Families of rows that turns and mirrors carry onto each other, the same ones carrying the whole set onto itself: the rest of each named row's family, in list order:
5 families of 6 rows:
Pifa: [ 2.14 -2.82 -3.47  2.65 -0.92 -1.02 -0.12  0.81  1.89 -2.71 -1.25  0.60
  0.69  6.11 -0.23 -0.01  0.28 -1.63 -2.81  0.61  2.91  1.72  0.68]
pima: [-1.04 -3.03 -1.38  2.19  3.92 -0.66  1.17  1.96 -2.02  1.98 -0.05 -0.91
 -0.50  0.86  0.43  3.48  2.04 -2.27 -2.83 -1.03 -0.11  1.41  1.44]
Dupu: [-1.22 -4.40 -1.55  0.46  2.68 -0.96  1.77  3.08  1.25  2.21  1.68 -1.77
  1.56  0.84  1.34  0.82  1.04  0.24 -3.77  1.18 -0.45  0.07  3.00]
bala: [ 2.84 -1.18 -2.45  1.65  1.58 -0.14 -1.10  0.83  3.84 -3.39 -2.66  1.14
  0.23  2.48  1.51 -0.20 -0.03 -1.34 -1.02  0.86  3.25  1.34 -0.22]
kabiv: [ 2.05 -1.72 -1.95  0.76  1.16 -1.13 -0.25  3.06  3.19 -3.04 -1.07  1.97
 -0.24  3.47  0.41 -0.77 -0.36 -2.25 -2.36  2.68  4.64 -0.24  0.08]
kel: [ 2.24 -1.56 -2.84  1.00 -0.52 -0.82 -1.52  2.43  2.53 -2.33  0.05  2.21
  0.55  6.41 -0.60  0.73 -0.82 -0.78 -3.39 -0.32  2.34  1.09  1.45]
diraz: [ 1.53 -1.91 -3.42  4.12  1.25 -1.41 -1.51  2.61  1.89 -2.32 -2.96  1.84
  0.97  3.09 -1.51 -0.38 -1.05 -2.33 -0.37  0.33  3.32  0.04  1.85]
dig: [ 1.59 -0.71 -3.72  3.08  0.62 -0.57 -1.79  3.48  2.27 -2.64 -1.26  1.98
  0.82  4.86 -1.60  0.44 -2.04  0.06 -0.82  0.10  2.15  0.16  2.52]
sili: [ 2.91 -1.14 -2.83  2.58  1.67 -0.41 -1.68  0.88  3.00 -3.39 -3.03  0.84
  0.76  2.51  0.75  0.03 -0.12 -1.70 -0.52 -0.40  2.78  1.66  0.59]
nuge: [-2.10 -1.12 -2.14  1.32  5.11 -1.24  0.01  5.18  0.51  0.40  2.02 -2.52
 -1.64  1.48  1.14  2.06 -0.09 -1.00 -0.91  1.32  1.06  0.89  2.79]
nov: [-1.24 -3.75 -1.57  0.96  3.56 -1.07  1.41  4.01  0.93  1.74  1.30 -1.83
  1.73 -0.08  0.85  0.68  0.55  0.14 -2.68  1.13 -0.30 -0.41  3.59]
pir: [-2.31 -3.12 -2.46  2.12  3.55 -2.05 -1.24  2.75  0.43  2.96  1.22 -0.97
 -0.99  2.73  0.40  2.92  0.80 -2.44 -2.62 -1.62 -0.11  1.97  2.84]
lelon: [-0.14 -3.43 -2.25  0.99  2.01  0.05  2.80  2.19 -0.51  2.15  1.37 -1.80
  0.36  1.28  1.31  1.44  1.64  0.33 -4.32  3.31  0.90  0.89  0.48]
Pofe: [-1.15 -4.28 -1.88  1.33  2.85 -1.23  1.17  3.19  0.44  2.15  1.26 -1.98
  2.11  0.78  0.62  1.04  0.95 -0.15 -3.23 -0.06 -0.85  0.31  3.81]
sapuz: [ 0.23  1.10 -4.65  4.13  2.27 -0.39 -2.23  3.35  3.13 -1.44 -1.84  0.78
  0.52  3.70 -0.56  1.97 -0.41  0.05  0.16 -0.77  2.20  1.51  0.77]
bodu: [-0.33 -3.88 -2.82  3.18  2.36 -0.90  0.70  1.82 -1.77  3.41 -0.24 -0.95
  1.61  0.71 -0.65  2.06  1.41 -1.21 -3.47 -0.07 -0.12  1.18  2.13]
lafeb: [-1.17 -1.76 -1.34  1.90  4.91  0.04  2.29  3.51 -1.60  0.42  0.32 -1.86
 -1.10 -0.17  1.02  2.84  1.25 -0.88 -1.40  1.44  0.71  0.51  1.29]
Kef: [-2.97 -3.30 -2.81  1.28  2.78 -0.61  1.12  2.28  2.35  2.64  1.75 -1.45
 -2.24  3.26  2.20  2.33  0.51  0.03 -2.68  2.35  0.28  1.43  1.09]
Vepor: [ 1.33  0.28 -3.63  1.47  0.69 -0.68 -1.66  2.14  3.09 -1.65  0.25  0.42
  0.30  6.13  0.71  2.32  1.30 -0.72 -3.10 -1.38  2.38  2.97 -0.46]
toge: [ 1.43 -1.16 -2.61  0.93  0.72 -0.47 -1.36  3.47  4.10 -1.80 -0.82  3.62
 -0.18  4.26 -0.39  0.16 -1.81 -0.35 -2.21  1.78  3.17 -0.63  0.95]
nosa: [ 0.36  0.69 -2.87  0.83  2.42 -0.52 -1.76  3.56  5.20 -0.69 -0.78  2.65
 -0.72  3.16  1.07  1.60  0.19 -0.78 -2.06  1.11  3.67  0.70 -1.20]
mutun: [ 0.11 -1.97 -1.52  1.42  4.44 -0.80  1.10  4.56 -1.44  1.46  0.66 -1.22
  0.89 -1.36 -0.03  1.26  0.78 -1.22 -2.58  2.08  1.60 -0.24  1.99]
zam: [-0.70 -1.37 -2.47  0.89  3.91 -0.88  2.18  4.82 -1.07 -0.71  2.04 -1.55
 -1.22  0.41  0.47  1.28  0.17  0.53 -1.89  2.27  0.24  1.91  3.07]
vonok: [-0.67 -3.13 -1.97  0.98  3.36 -2.23 -0.03  3.32 -1.08  2.09  1.04  1.07
 -0.56  0.48 -0.56  2.13  1.00 -2.22 -3.70 -1.26 -0.37  2.39  3.36]
Madov: [ 3.27 -0.63 -1.37  1.51  1.71 -0.78 -0.10  2.11  2.34 -2.59 -0.08  0.69
  0.35  6.64  0.50  1.23  0.66 -2.06 -3.78 -0.93  2.45  1.29 -0.42]
nup: [ 1.57 -0.83 -1.41  2.42  3.08 -0.52 -0.51  2.74  4.67 -0.50 -2.31  3.52
 -0.46  3.55  0.28  0.70 -0.82 -1.87 -2.07  1.13  2.98 -1.09 -0.91]
Fuzab: [ 1.83 -0.19 -3.44  5.32  2.27  0.03  0.03  2.35  2.22 -2.38 -2.40  0.22
  0.70  5.30 -0.76  1.00 -1.08 -0.11 -0.17 -0.11  1.47  0.36  0.77]
tole: [ 2.98 -1.67 -2.73  1.97  0.85 -0.33 -1.27 -0.03  3.37 -3.03 -2.57  0.92
  0.57  3.40  1.29  0.13  0.38 -1.60 -1.63 -0.27  2.72  2.07 -0.09]
suzum: [-2.04 -4.00 -3.30  1.69  1.85 -0.58  2.34  1.74  1.03  2.77  0.56  0.81
 -1.65  1.34  0.84  1.68  0.49  0.91 -3.30  2.46 -0.76  2.00  1.63]
baf: [-1.69 -3.45 -1.65  1.59  3.23  0.29  2.78  1.36 -0.29  2.30  0.10 -0.77
 -1.52  1.11  1.73  3.09  1.87 -0.56 -3.05  1.81  0.21  0.92 -0.01]

The rest of the family of nup: zam, vonok, Madov, Fuzab, suzum
The rest of the family of nuge: pir, sapuz, Kef, Vepor, nosa
The rest of the family of lafeb: pima, kel, dig, toge, baf
The rest of the family of lelon: Pifa, kabiv, diraz, bodu, mutun

Families of rows that turns and mirrors carry onto each other, the same ones carrying the whole set onto itself: the rest of each named row's family, in list order:
9 families of 3 rows:
kanam: [ 0.30 -1.96  1.80  1.15 -1.29 -0.07  0.29 -1.47 -0.81  3.27  0.23  0.41
 -4.06  1.46 -3.16 -1.37 -0.23]
rofi: [-3.65  1.17 -1.77  3.15  2.15 -1.73  0.61  0.98 -2.36  1.19 -0.58 -0.62
  0.26  0.88 -0.77 -3.32 -2.74]
lapom: [ 0.77 -0.80 -0.19 -0.02  0.70 -0.48  2.40  0.58  4.19  0.61 -0.40 -0.07
  0.93  1.48 -1.84 -0.29 -1.90]
nege: [ 0.39  2.17  0.10 -0.03  1.04  0.13  1.62  1.06  3.25  0.59 -0.72 -0.13
  0.44  2.79 -2.89  0.52 -2.28]
zuzuk: [ 0.33 -0.96  0.37 -1.17  0.25  0.77  2.31 -0.57  3.23  0.15 -1.03 -0.60
 -1.34  0.25 -4.26 -2.07 -0.39]
beg: [ 0.23  1.76 -1.22 -0.77  0.63  1.17  2.81  2.51  2.58  1.25 -0.84 -1.63
  0.15  1.14 -3.40 -0.84 -1.29]
Zapu: [-2.24  0.77 -1.57  3.82  3.07  0.33  0.20  1.95 -2.38  0.82  1.74  0.55
  0.94  0.59 -1.57 -1.00 -1.32]
gato: [ 0.10 -1.40  0.76  1.64 -0.52 -1.43 -2.05 -1.17 -2.55  2.83 -0.56  0.61
 -3.56 -0.15 -2.20 -2.05 -1.31]
bos: [-2.91  1.03 -0.98  4.26  3.10 -1.37  2.11  0.15 -2.33  0.95 -0.08  0.34
 -0.02  1.06 -0.06 -1.30 -2.10]
fod: [ 1.13 -1.85  1.46  0.86 -0.03 -0.57  0.07 -1.28 -0.82  3.76  0.84 -0.71
 -3.44 -1.44 -3.30 -1.01 -1.93]
bolon: [-2.12 -0.17 -0.14  0.66  0.83 -1.37 -1.12 -0.83 -2.13  3.45  1.92  0.92
 -4.33  1.12 -1.81 -2.47 -0.22]
loz: [ 2.16 -0.15 -1.00 -0.17  0.65  0.97  1.90  0.34  3.31  1.64 -1.77 -0.68
 -1.40  1.58 -3.06  0.48 -1.13]
Gen: [-2.17 -0.64 -2.19  3.44  3.29 -0.93 -0.54  0.88 -2.91 -0.32  0.20  0.60
 -0.32  1.48 -1.64 -2.39 -2.21]
Molaz: [-0.97 -1.69  1.04  0.33 -1.07 -0.82 -1.31 -0.98 -1.55  3.48  0.96  0.61
 -3.35  0.69 -3.68 -0.98  0.21]
gak: [ 0.51 -0.50  0.01 -1.53 -0.65 -0.15  1.52  0.57  2.43 -0.13 -2.22 -0.18
  0.69  0.44 -3.77 -0.18 -0.71]
sikuv: [-2.33  0.83 -1.35  1.98  1.53 -2.02  2.87  1.74 -2.54  0.72  0.05  0.59
  1.24  0.84  0.28 -2.11 -2.02]
goges: [-0.42 -2.26 -0.30 -0.05 -1.87 -1.49 -0.59 -0.67 -0.77  3.74  0.95 -1.37
 -2.81 -0.54 -2.44 -1.87 -0.48]
fudo: [-1.74  0.71 -1.41  2.92  3.81 -1.95  1.64 -0.01 -3.77  1.17 -0.90  1.17
 -1.05  1.19 -0.53 -1.34 -1.96]
Fisub: [-2.08  2.06 -0.44  2.97  3.90 -1.33  1.97  1.24 -0.75  0.07 -0.61 -1.14
  0.91  0.32 -0.46 -0.27 -0.46]
Gulem: [-2.00 -1.84  0.15  2.21 -1.78 -0.89 -0.24  1.12 -1.04  4.08  1.19 -0.08
 -3.57  0.11 -3.20 -2.04 -0.04]
koga: [-1.66  2.09 -1.47  3.33  3.40  0.74  1.09  0.28 -2.30  0.48 -1.08  0.23
  1.10  2.02 -1.35 -1.36 -2.32]
mimaf: [ 0.59  0.17 -0.21 -1.13  1.89  0.82  2.83  1.97  2.88 -0.01 -2.16 -0.28
 -0.80  0.98 -3.60 -0.63 -1.52]
ferem: [-0.43  0.85 -0.30 -0.02  1.69  1.28  1.94  1.19  2.21 -0.58 -2.91 -0.42
 -0.50  1.37 -3.70  1.08 -1.16]
Kunel: [-1.22  1.13 -1.84  3.57  3.81 -1.15  2.10  3.10 -1.91  1.36 -0.41 -0.18
 -0.24  1.02 -0.31 -1.10 -1.30]
fozo: [-0.90 -1.15  1.30  0.21  0.47 -1.20 -1.51 -0.40 -0.42  3.91  0.54  1.19
 -3.53 -1.36 -3.55 -2.64 -2.55]
lale: [-2.49 -1.04  0.51  1.45 -0.68  0.15 -0.47 -1.71 -1.38  4.31  1.03  0.60
 -3.71  0.79 -2.62 -2.23 -1.95]
nef: [-1.81 -0.21 -0.68 -1.90  0.56  0.88  2.30  1.39  2.79  1.92 -2.14 -0.88
 -0.02  0.15 -3.79 -0.11 -1.99]

The rest of the family of loz: gato, koga
The rest of the family of rofi: beg, goges
The rest of the family of nef: sikuv, Gulem
The rest of the family of Gen: nege, fod
The rest of the family of mimaf: bos, Molaz

Families of rows that turns and mirrors carry onto each other, the same ones carrying the whole set onto itself: the rest of each named row's family, in list order:
4 families of 8 rows:
Meduk: [ 1.26  1.59 -3.01  0.10  1.98 -0.83 -0.91  0.58 -0.77]
Konev: [ 1.33  1.11 -3.53  0.34  1.56 -1.28 -0.86  0.22 -0.21]
famos: [ 0.95 -0.61  0.93 -2.30 -0.22 -2.10  1.32  0.64  1.33]
Panud: [ 0.97 -1.32  0.51 -1.89 -0.03 -2.67  1.02  0.35  1.21]
Molur: [-0.95 -2.39  0.83  1.34  0.16  1.80 -0.88  0.45 -1.76]
bubat: [-1.60 -1.11 -1.23 -0.24 -2.42  0.71  2.68  0.02  0.79]
nenug: [ 2.24  2.48  0.18 -0.97  0.09  0.22 -0.67 -1.60  1.23]
bafe: [-1.22  1.17  0.29  3.16  1.03 -1.25 -0.79 -0.59 -1.59]
Kuvuk: [-0.74 -2.89  1.18  1.52 -0.12  1.39 -0.39  0.42 -1.35]
lamo: [-1.16  1.94 -0.19  3.14  0.90 -1.17 -1.10 -0.35 -1.29]
mape: [ 1.41  2.82  0.07 -0.96 -0.16  0.48 -0.53 -2.33  0.67]
pedas: [-0.02 -1.35 -0.59 -1.15  1.34  0.42 -0.79  3.44  0.17]
zefo: [-1.11 -1.08 -0.59 -0.94  1.12  0.10 -0.71  3.55  0.14]
Domi: [-2.15 -1.13 -0.92  0.21 -1.95  0.38  2.99  0.31  0.40]
zuta: [ 1.63  2.20  0.72 -1.13  0.05  0.25 -0.68 -2.20  0.85]
kuda: [-1.33 -2.26  1.12  1.51  0.08  1.23  0.05  0.77 -1.90]
vut: [-0.64 -0.73 -0.88 -1.58  1.31  0.87 -0.74  3.23  0.64]
pefi: [ 0.60 -0.66  0.48 -1.68 -0.57 -2.72  1.20  0.24  1.57]
tenab: [ 0.20  1.08 -0.69  2.90 -2.01  1.58 -0.30 -0.67  1.94]
vike: [-1.27 -1.53 -0.44  0.12 -2.35  0.40  3.00  0.18  0.52]
lil: [-0.69  1.31 -0.53  3.58  0.69 -0.85 -0.49 -0.63 -1.62]
kebut: [-1.39  1.54  0.00  3.13  0.90 -1.09 -0.11 -1.00 -1.53]
kes: [ 1.43  0.61 -3.17 -0.42  1.68 -0.99 -0.98  0.25 -0.95]
zare: [-0.97 -2.36  0.40  1.76 -0.22  1.66 -0.53  0.17 -2.01]
lib: [-0.19  1.29  0.02  2.35 -2.33  1.43 -0.41 -0.67  2.20]
Fesof: [-0.74 -0.94 -1.26 -0.88  1.22  0.35 -1.05  3.48  0.40]
Tev: [ 1.07 -0.39  0.36 -1.89 -0.42 -2.69  0.74  0.58  1.84]
bidu: [ 1.46  2.53  0.58 -1.13  0.69  0.42 -0.95 -1.70  0.96]
Pag: [ 0.91  0.85 -3.44  0.21  1.66 -1.16 -0.74  0.18 -1.05]
Vusi: [-1.42 -1.43 -0.61 -0.77 -2.32  0.73  2.66  0.07  0.32]
fepar: [-0.20  1.69 -0.35  2.69 -2.25  1.43  0.37 -0.77  1.69]
ral: [-0.38  0.92 -0.02  2.82 -2.61  0.96 -0.14 -0.51  1.97]

The rest of the family of vike: Meduk, famos, nenug, pedas, kuda, lil, fepar
The rest of the family of Fesof: Molur, bubat, bafe, zuta, pefi, lib, Pag

Families of rows that turns and mirrors carry onto each other, the same ones carrying the whole set onto itself: the rest of each named row's family, in list order:
4 families of 8 rows:
legeg: [-2.27 -1.58  3.12 -1.37 -3.43 -2.85  2.06 -0.75 -2.73 -4.15 -0.12 -0.26
  1.55  3.38  0.04]
rasen: [-1.60 -1.57  4.45 -0.84 -2.69 -2.70 -0.18 -0.64 -2.88 -3.34 -0.77 -1.63
  0.80  1.73  0.59]
reni: [-1.56 -5.24  1.17 -2.76 -3.00 -3.38  0.22  0.55 -0.23 -1.84 -0.80 -2.15
 -0.99  3.52  3.78]
zosu: [-1.40 -1.02 -2.04 -0.91 -1.65 -5.76  0.41 -0.11  1.66  0.64  0.05  0.43
 -1.10  3.37  3.88]
Vikev: [-1.46 -4.10  1.85 -2.36 -0.78 -3.26 -0.53 -2.72 -2.23 -2.46 -0.16 -0.02
 -3.06  2.71  3.76]
tunov: [-3.05 -2.58  0.67 -0.04 -0.64 -5.01  1.86 -2.34 -1.06 -1.77 -2.76 -0.50
  1.98  4.37  2.07]
pigu: [ 0.80 -4.90  1.14 -2.38 -4.06 -3.17  0.16  0.03 -0.32 -1.27  1.13 -1.16
  0.57  3.87  3.50]
zilod: [-0.12 -0.79 -0.68 -1.88 -3.01 -4.27  0.30 -0.08  0.09  1.29  0.24  1.46
 -2.16  0.90  4.69]
Bag: [ 0.38 -5.05  1.96 -1.60 -3.42 -2.88  2.00  0.69  0.65 -0.37  0.90 -1.05
  0.07  3.15  2.00]
soke: [ 0.40 -0.07 -0.73 -0.75 -3.42 -3.45  3.05  0.03  0.65 -0.36 -0.05 -0.87
  2.34  1.29  1.06]
vamek: [-1.71 -2.66  3.01 -2.17 -0.94 -3.84 -1.51 -1.85 -2.27 -2.65 -0.66  1.56
 -2.77  4.16  3.13]
Kabop: [-1.33 -1.74  3.13 -1.40 -1.52 -3.38  1.60 -2.29 -1.44 -4.12 -0.68 -0.78
  1.65  4.42 -0.45]
bom: [-0.38 -0.10  0.06 -1.35 -1.23 -6.48  0.19 -0.74  0.25  1.41  1.13  2.25
 -1.50  1.50  2.84]
peva: [-2.64  1.66  3.41 -0.97 -1.99 -3.69 -0.49 -3.04 -1.54 -1.62 -1.06  2.03
  0.31  1.42  0.95]
rit: [ 0.81 -1.15 -0.92 -1.69 -1.05 -4.51 -0.63 -1.08  1.05  1.21 -0.80  0.89
 -1.97  1.88  4.18]
serek: [-1.97 -1.13  1.79 -0.10 -1.76 -4.77 -1.45 -2.19 -1.83 -3.03 -1.56  0.73
 -3.11  2.98  4.40]
Tur: [-1.84  2.44  0.59 -1.59 -1.13 -4.72 -0.17 -2.93 -1.96 -2.51 -1.35  1.76
 -0.64  2.14  2.34]
Nin: [-1.54 -2.31  2.05 -2.13 -2.98 -4.15 -1.38 -2.29 -1.06 -3.54  1.62  0.72
 -3.26  2.43  3.96]
dupod: [-0.59 -0.37  1.11 -1.50 -2.16 -4.75  3.12 -0.81  0.23  1.05 -2.02 -0.76
  2.37  2.23 -0.07]
Vit: [ 0.09 -0.08  1.75 -1.64 -3.63 -3.38 -1.61  1.54 -0.23 -1.04  1.86 -0.58
 -2.24  0.76  2.36]
niro: [-2.69 -2.94 -0.56 -1.55 -0.39 -4.54  2.17 -2.10  1.72 -1.40 -1.65  1.70
  0.95  3.43  3.00]
Nol: [-0.55  0.12  2.04 -3.22 -3.92 -3.09  0.85  0.79 -1.65 -0.74  2.16 -1.34
 -1.27  0.87  0.10]
Dimi: [ 0.37 -4.37 -0.14 -2.52 -3.16 -5.23  2.19 -0.06  0.85 -0.78  0.65 -2.03
 -1.04  3.45  3.02]
bubu: [-1.70 -2.78  3.15 -2.20 -3.87 -2.32  1.73 -2.34 -0.96 -3.78 -1.58 -2.26
  0.59  3.26  1.22]
zofer: [-0.07  1.30  0.78 -0.95 -3.78 -4.23  2.39  0.41  0.90 -0.29 -0.34  0.69
  2.29  2.54  0.44]
tun: [-1.41  2.58  1.21  1.10 -1.30 -5.09  0.04 -1.40 -0.96 -1.04 -0.18  0.98
  0.71  1.60  0.65]
dogav: [-1.53 -2.83  1.19 -0.35 -1.25 -5.75  0.78 -3.77  0.86 -1.74 -2.40  1.25
  0.35  4.01  3.89]
Berub: [ 1.58  0.51  2.09 -2.64 -3.11 -4.42 -0.54  0.98 -2.43 -2.24  1.47 -0.18
 -1.58  0.70  1.71]
Pofu: [-0.91 -1.53  0.60 -1.57 -2.49 -3.65  1.75  1.34  0.44  0.15  0.65 -1.90
  2.83  2.16  0.08]
gades: [-2.93 -3.19  0.19 -0.32 -1.34 -2.96  1.96 -2.90  0.84 -0.80 -2.15  0.84
  1.06  4.60  2.60]
bidod: [-2.09  2.28  1.08 -0.37 -0.26 -4.16  1.25 -1.83 -1.20 -1.76 -1.78  1.89
 -1.11  1.57  0.76]
lepa: [ 1.37  0.17  2.98 -1.80 -4.18 -3.01 -0.41 -0.34 -3.07 -1.51  1.19 -1.01
 -1.61  1.85  1.14]

The rest of the family of tunov: rasen, reni, zosu, serek, Vit, tun, Pofu
The rest of the family of pigu: legeg, soke, vamek, rit, Berub, gades, bidod

